Each path below is one point turned by a fixed rotation once a step. After each direction that follows a path, write how fast that rotation turns it, in degrees each step (0 if it stays still).
Each turn is a multiple of 5 degrees from 10 to 175, or 0.
Each row of a path follows its step; steps can be skipped.
path 1
step 0: [ 15.9  -0.7   1.1   1.6  13.4   1.4   5.0  12.8 -16.4   4.8 -13.1  -8.4
 -25.1   6.1  15.9   9.9  -1.2   9.0   2.6  34.5  19.4  14.2 -19.5 -22.2
   9.4  13.9  26.1  -6.3  10.5  -7.1  -2.4   8.0]
step 1: [ -1.4 -12.9 -11.9  11.7  -4.4  -5.6  11.3   5.9 -12.1  -1.6  -2.1 -27.2
  20.5  -3.8  -1.7 -11.3  -0.2  19.0  -1.8 -41.2   0.8 -11.6  13.8  -1.8
  -0.1  12.3  -8.4  13.6 -20.3   4.4 -20.5 -16.9]
step 2: [-19.4   0.8   7.4  13.8 -12.5  14.4   3.7  -2.5   3.6  14.1  -6.4  31.5
 -10.5   9.3 -17.6  -9.3  -1.6  -6.5  -2.0  10.1 -26.0 -13.7   1.1  25.2
   2.7 -23.5  -8.3  16.7  21.9   0.9  18.1   4.8]
step 3: [ 13.8  -8.5  10.8  -6.7   5.1  -5.0 -32.7   9.8   1.2 -19.8   5.1   8.4
 -14.1   2.8   9.2  23.2  -4.7  -4.0 -26.2   1.8   0.5  17.9  -1.8 -38.3
   0.9  -1.7  12.2 -14.4  -3.1  -1.6  -1.2  13.1]
step 4: [-14.9  22.2  -6.8  -1.7  -2.7 -11.3   9.2 -17.3  -6.0   0.2  23.3 -29.7
  17.2  20.3  -9.2  -8.6   4.4  -8.9  25.9 -11.6   7.8   4.8  12.1   1.0
 -12.0  10.8  -0.4  -3.4  -6.6 -18.2 -17.2 -19.4]
step 5: [  5.9 -15.9  -8.3  -6.8   3.7  12.1  16.7 -21.4  14.8  12.6 -17.8   8.6
   2.3   6.2   1.0 -24.9   4.5   8.8  -5.9   8.1 -13.4   7.8  -6.9  26.0
  10.6   0.7  -3.1 -18.0  16.1  26.9  20.3  21.3]
step 6: [  4.1  -4.6  11.2 -15.7  -3.4   0.9  -5.4  37.4   6.3 -12.3  14.3  12.0
  -0.3 -30.0   2.5  19.6 -18.8   3.4  -7.4  -0.8  15.3 -13.7 -14.9  -4.0
 -19.6 -11.9   5.5  -8.4 -16.9   5.3 -17.6   9.3]
step 7: [  0.9  30.7 -14.5  18.5   5.5 -17.2 -16.2  -8.8   1.1   6.3 -11.3  -9.3
   4.3 -12.1   9.3  11.0  17.8 -17.6  24.8   4.4   0.7  -2.9  28.9   4.2
  -3.0  10.3 -14.3  10.5   3.6 -16.9   9.4 -17.2]
step 8: [ 15.0 -21.1   6.4  -8.9   2.3  16.7  21.5 -24.9  -6.5  -1.8 -14.9  -0.3
  -2.9   5.1  -1.4 -10.5   6.8   6.3 -12.6   9.0  15.6  21.9 -30.4  -2.8
  17.4  -2.5  15.0  22.8  16.1   5.1  11.7 -14.2]
Speeds:
[ -0.3  -1.3   5.1   5.7  -5.0   2.3   2.3   2.0  -0.6   3.8  -2.2 -17.3
   5.3  -2.5  -4.1  -2.9   4.6   4.7  -0.7   0.9  -3.3   6.1  -3.9   5.5
  10.6  -6.1   8.5  -9.7  -3.7  -1.0   1.0  -5.3]  95
[ -5.0  -0.7   1.8  -4.9   7.0 -12.0  -5.8   0.7  -8.4  -1.0  -4.9  -2.1
   8.1   2.9  -0.5  -5.0   6.7  -6.7  -3.5   8.5  -0.6   3.6  -1.8  -2.4
  -8.6   6.0  11.2   4.2  -1.5   0.4   4.5  -5.2]  95
[ -0.6   3.1  -0.6  -4.0  -3.4 -14.4   1.7  -1.8   0.6   7.8  -6.6  -1.1
   8.4   3.9   6.5  12.8  -2.0   5.7   2.2  -4.4  -6.0  -1.8  -1.7  -1.7
   0.1  -2.1  -2.8   0.2  -3.2  -7.4 -11.9   0.6]  125
[  8.2  -0.6  -0.1  11.4   6.0   1.7   2.1  -1.4   0.3   0.9  14.1   0.1
   7.9   2.4   2.9  -3.6   7.3  -2.5  -0.6   3.8  -4.8 -10.3  -4.1   0.5
  -7.9  -5.9  -3.7   0.4  -7.8  -6.5  -2.3  -1.8]  140
[  4.9  -1.6 -16.4  -4.7   2.8  -3.6   6.5   2.4  -7.5   2.9   8.9  -1.5
  -2.9   9.2  -1.5  -1.9   3.5   0.9   1.0  -5.9   2.6   2.0  -9.5   5.3
   7.8   9.6   2.3  -0.7   2.0   0.6  -1.1   1.8]  90
[  3.1   6.7  -2.0   2.2  -8.9  -5.4   0.3  -1.9   0.1   7.7  -0.6  -4.0
  -4.0  -7.8  -0.2 -12.4  -4.4  -6.5   2.6 -13.8   0.4  -2.3   0.7  -6.7
  -5.8   2.8   4.4   0.4  -3.6  -8.0   6.0   3.3]  125
